Here are some points:
[ 86  19  37  39 -41  46   3   8]
[-38 -33 -26 -49 -92 -62  38 -39]
[ -5 -32  -9 -51 -42 -27 -74 -71]
[  14   26   29   39  -18   24 -127   59]
[-20 -27   9 -17  65  18  26  49]
[   6  -35   19    2   71  -26 -127   10]
[-22 -58 -22 -25  -4 -45 -19 -38]
[ -22   23  -14    4   85   -3 -127   10]
[-13 110  54 -56 -10  52 127  23]
[-13 -16 -23 -23 -68 -33  10 -33]
[-70  17  23 -12 -23  25  79 -23]
[25 27 39  5 53 25 -4 -7]
[-40  20 -33 -28 -12 -66  92  16]
[-36 -46 -34 -50  -6  -1  62  19]
[ -51  -59   -5   69   15  -24 -107   -8]
[ -7 -11   9 -36  22  18 -47  -9]
[ 10 -25 -20  14  -4 -20 -72 -26]
[ 34  48   9  60  91  70 -86 -49]
[  53   15   30   81   16   25 -127   69]
[-31 -50 -31 -53 -20 -62 -21 -27]
[  2 -22  -1 -29   8 -12  -6  31]
[ 85  30 -23  29 -47  69  40  49]
[-38 112  13  -9  96  74 127  43]
[ 11 -36   5  59  18   7   0  27]
12 more points follow, each with its number after it:
[ 12  43 -21 -31 -35 -10  39 -54] 0
[-64 -46 -32 -28 -53 -44  92  19] 1
[ 23 -15 -47 -18  -9 -20 -39 -24] 2
[-22   4 -34 -54 -85 -18 127  50] 3
[-21   0 -23 -19 -26 -34  -5 -40] 4
[ 17  39  14  -1  -7 -53 127  63] 5
[-12 -27 -41 -28 -42 -59  51 -44] 6
[ 39  -3 -21  10  -6 -38 -93  20] 7
[ 78 -22  23  56  -5  22   5  32] 8
[-12 -54 -24  -2 -68 -58 -24  26] 9
[ 76  28 -24  26 -49  19  10  27] 10
[ 60  56  -5  50 -26 100  57  16] 11
Which two of these numbered points are nearest to each point below, looking only along the 3 directions in which the first points spread most? Their numbers follow each, nearest first.
[-22  11  -8 -18 -40 -45 127 -27] > 3 1
[  44   -3    0    5   10    8 -127  -36] > 7 2
[-14 -42 -30 -22 -32 -77 -69  -3] > 9 2
[-30 -24 -12 -52 -58 -38  33  16] > 6 1
[ 13  35  82  97 -33  82 104  44] > 11 10
[-18  31 -25 -43 -64 -41  99 -48] > 1 3
[-23  49 -15 -50  31  80 127  25] > 5 0
[  23   10   -2  -10   29    7 -123  -64] > 7 2
[  63  -38   26   12  -50   -3 -112   22] > 7 2
[ -7  29  38 -16 -41 -21  55  -1] > 0 5
[ 15 -51  39  49  18  68 -76 -33] > 7 8
